Named moves come first, each a turn or a mirror and shown by rows before and after it. Which of them, in which order, take the first row of each pair that follows to the second? Write the first one first, as in the answered first pair.
move q_811:
[  0   3  10  -3 -11   3  12 -20  11  17 -10   5  12  -1  23 -18   2  13
   8  18   9  -8 -15   6 -15] -> [  7   1   1   1 -10   8   9 -23  10  10 -17   5  15   0  22 -11   1  11
   0  17  14  -5   1   1 -16]
[ 18  10 -10   2  12  34 -19  49 -41   7  -4  37 -22   8 -15  19  -3   4
 -57  25  11  30  10  -8 -32] -> [  1   2  24 -15  14  16  -4  61 -26  23  31  30 -32 -14 -11  12  -1   9
  -8  12  -6  37 -52  21 -33]
[-17 -26 -27  23  -5 -38   9  26  35 -21 -21  -1  -9 -33  17 -14 -24  -6
  34 -12   2 -23 -15   0  38] -> [ -3 -22 -41  25  -7 -25  -1  17  30 -25 -37   6  -2 -18  10 -10 -25  -6
   9  -8  10 -25  21 -13  33]
[ -7   4   5 -17   8  -1  37   8   4  -4   2 -11  -5  -4  16  35  -1  -6
 -14 -19  -9   3  -9   2 -23] -> [ -1   6  -3 -12   5   2  32   9   4  -6 -10  -9 -13   5  13  36   2  -4
 -30 -14  -5   1   9  -2 -27]
move q_91:
[ 11  26 -14   4   8 -10 -10  -8  12  -6 -25 -23   8   0  15  12   0  10
  46   8   6  15  15  19  33] -> [ 13  25 -10  -4  14  -1 -10   6   8 -15 -23 -20 -13   2  11  23  -9   1
  39  15   2  30   8  20   9]
[ -8 -12   3   0   2 -13  -8   7 -11  -2   7  19   5  -2  -6  -7   5  -7
   8  -1  -9  -9 -21  17  -6] -> [ -5 -13   4   1   2 -15  -8   5 -13   1   8  13   7   1  -9  -5   6  -4
  10  -1 -10 -10 -15  15  -6]
[-18  27 -11  28 -11   7  45  20  26  37  44  -3 -31 -23  10 -29 -17   1
  59 -15 -11  -3 -52  49  13] -> [-22  30  -8  32 -13   9  46  16  21  35  46  -3 -31 -32  12 -28 -11   1
  61 -17 -18  -2 -50  44  21]
move q_467:
[ 32  25 -25  11  -2  47  36 -27  17   8 -28 -44   9  18   1  25 -11   2
  -9 -16   0  24  46 -35  11] -> [  8  18  15 -13  -3  29  44   0  32  21  17 -56 -13   1   5  21 -16  -3
  40 -23 -24  38 -30   5  -5]
[ 13  10 -24  -2 -14  25  -8 -33   9 -25 -16  10  43   1   0 -13 -10  -2
   3  -4  25 -44  26 -24  14] -> [ 11  18  -3 -13 -10  32  19 -39  37  -9   0 -11  31  -5   7  -6 -21  -1
  40  -9  14 -24   4 -10  16]
[-14  -2   0  -9   1  -4  -9  15   4 -10   4  25   4  -5   9 -15   6   3
  -1 -17   1 -14 -25  14  12] -> [ -7  -4  -9   1  -2   4 -15   4   0 -14  -8  23   9  -3   8 -17   6   4
 -17 -18   6 -15   7   1  16]

(two moves a pair)
[-27  -8  -4  -2   2  -6 -10  -2 -14 -30   3   5  -4  22 -18  -8  -6 -35
 -29  -2  27  26  12 -43  -8] -> [-21  14   8  -6   0   4  21 -15  16 -14  16 -16 -13  19 -14   2 -25 -34
  13 -14  20  55  -8 -34  -5]  q_467 q_467
[ 13  -3 -11 -43  69 -12   9  63  -1 -37  30   8 -27  30  25 -16  -1  18
 -10  13  21  10 -24  14 -37] -> [  6 -13  -7 -45  67 -16  10  65   5 -32  34   6 -20  22  29 -25   8  18
   1   8  15   6 -40  15 -29]  q_467 q_811
[ -6  23   4 -13  -4 -20  -1 -14  27  33   9  14  54 -22  21 -20  26  -3
  28 -39 -12   9  -8   6  27] -> [  2  40  -2  -7  -1  -1  10 -27  39  33   2   6  51 -13  20  -1  14   2
  24 -38  -8  20  16   1  21]  q_811 q_467
[ -6 -30 -29  -7   4 -39 -24  23  -7   5  -2  29  36 -19  20 -25  14  11
 -13 -22  -3 -33  -8   2  15] -> [ 21   4 -24 -15  21   4  -9  34   1  -7  -1   8 -21  11  16  20 -35 -10
 -32   8   8  22  24  -4 -54]  q_467 q_91
[ -1   2   4 -17  -1  -9 -21   3 -27   0 -22   8  -3  20 -11  -7   9  -1
 -20  12  -3  -4  -5  -4 -17] -> [ -9  11  20 -23  -8  -8   4  -3   1  10  -5 -12  -2  13   0  -7   3  -1
  17   3 -16   4 -34  16 -13]  q_467 q_811
[ 17  10  22  15 -35 -20  12  -3  15   3   1  -8  24  21 -17 -22  10  42
  22 -34   3 -54   8 -13  39] -> [  1   2  36   5 -34 -26   8  14  14   4   8   1  17  14 -18 -25  13  41
  26 -28  -7 -57 -16  -4  31]  q_467 q_467
[-17 -24  -4  -3 -18 -17  29  -1 -13  -9 -33 -10  33  16  12   6  -5  42
   9   9 -27   8  49 -45  29] -> [-16 -14   2   0 -19  -3  41  -4  -2   2 -24 -24  26  18  11  16 -18  44
  31   8 -32  19  38 -40  25]  q_467 q_811
[  6  -9 -18   1 -19  -6  -2  -8 -23   0 -14   9   7 -23  -2 -10  19  13
 -21  -8   4 -18  25   2  16] -> [  2 -12 -12  -4 -18 -11   3  -9 -23   1  -8  11   9 -28  -4 -19  24  13
  -9 -12   0 -19   8  10  18]  q_811 q_467
[ -2  14  16 -14  14   8  16  13  11   4  23  -7 -33  -7  10   8  -7 -12
  31  11  -8  26 -35  20 -33] -> [ -2  -4 -16   4  11   9 -28  13 -29 -20  -9  28 -14   9  -1  -2  11  -5
 -43  21  16   2  28 -10 -20]  q_467 q_467
[-21 -22  19   8 -15 -11   5  11  -1  18  23  -3  31  -4  -4 -36  36  24
   7  -5 -29 -14 -18   4  20] -> [-13 -20   4   4   6   4 -19  33 -34  -5  19  17   2  16 -17 -21  21   9
 -45  18 -12   1   8  -5 -23]  q_91 q_467
[-22 -10  -5  -5 -19 -20   2  17  -6   6  18  30  24 -24  -7 -25  19  11
  -9   6  15 -39 -32   6  27] -> [  4  13 -32   8 -23   9  15 -21   8   9  -9  12  26  -8  -7  -3  -2  13
 -19   0  30 -31  26 -19  36]  q_811 q_467
[-25 -14 -18  52 -19  -3  24 -34 -10   3 -18 -31  38  -7  12 -43 -13  43
 -19 -42  22 -20  24 -17  23] -> [-43 -15  12  26 -13 -16  30  -8   0  10  19 -39  20 -24  14 -54 -16  29
  22 -43   2  -6 -46  15   8]  q_467 q_467
[  4  13   9  -4   3   5   6  -1   7   3   4   4 -14  -3  -4  14 -22  -2
   2   4  -1  21   4  11 -11] -> [ -5   2   4   2  -9 -12  -4 -10  -7  10  -4  10  12 -12   1 -10   6   9
   4 -10  -2  -7   3   7  25]  q_467 q_91
[ 10  -1   0 -11  13  11   4  25  -5  -6   9   4  -9  19 -22   4 -26  -6
 -38   8  19   6  21  -9 -32] -> [ -2 -15   7 -14   9  -3  -3  34 -12  -6  20  16  -1  13 -21  -6 -18  -6
 -35   6   6  -8  -4   2 -34]  q_811 q_467
[  7   1  -9   7   9  24   9  -4 -13 -14 -20  -3   3   1  -1  12 -13  -3
 -24   7   5  11  44 -21   4] -> [-20 -21  21 -14  12   0  -4  31 -25 -14  11  18   3 -20   1 -14  11  -3
  -1   6 -18   0 -19   7  -1]  q_811 q_467
[ -5   3 -17  11  -9  -2   3  -7   1   7 -17  -5  15  -2  13  -9   7  15
  -8 -11  -4 -12  14 -15  40] -> [  0  18   6  -6   7   9  16   9  13   4   6 -16 -27   1  11  13 -26  -2
   6   8  -9  30  -9   6  -7]  q_467 q_91
[ -9 -11  -3  -4  -3  12  27 -13  -8  -1  20 -52   2  22 -31  32 -33 -17
  25 -20   9   9 -13 -31  36] -> [-10 -23 -20   3   7  18   8  -6 -36 -21   7 -30   8  28 -37  31 -24 -17
 -17  -9  23   4  17 -46  22]  q_467 q_811
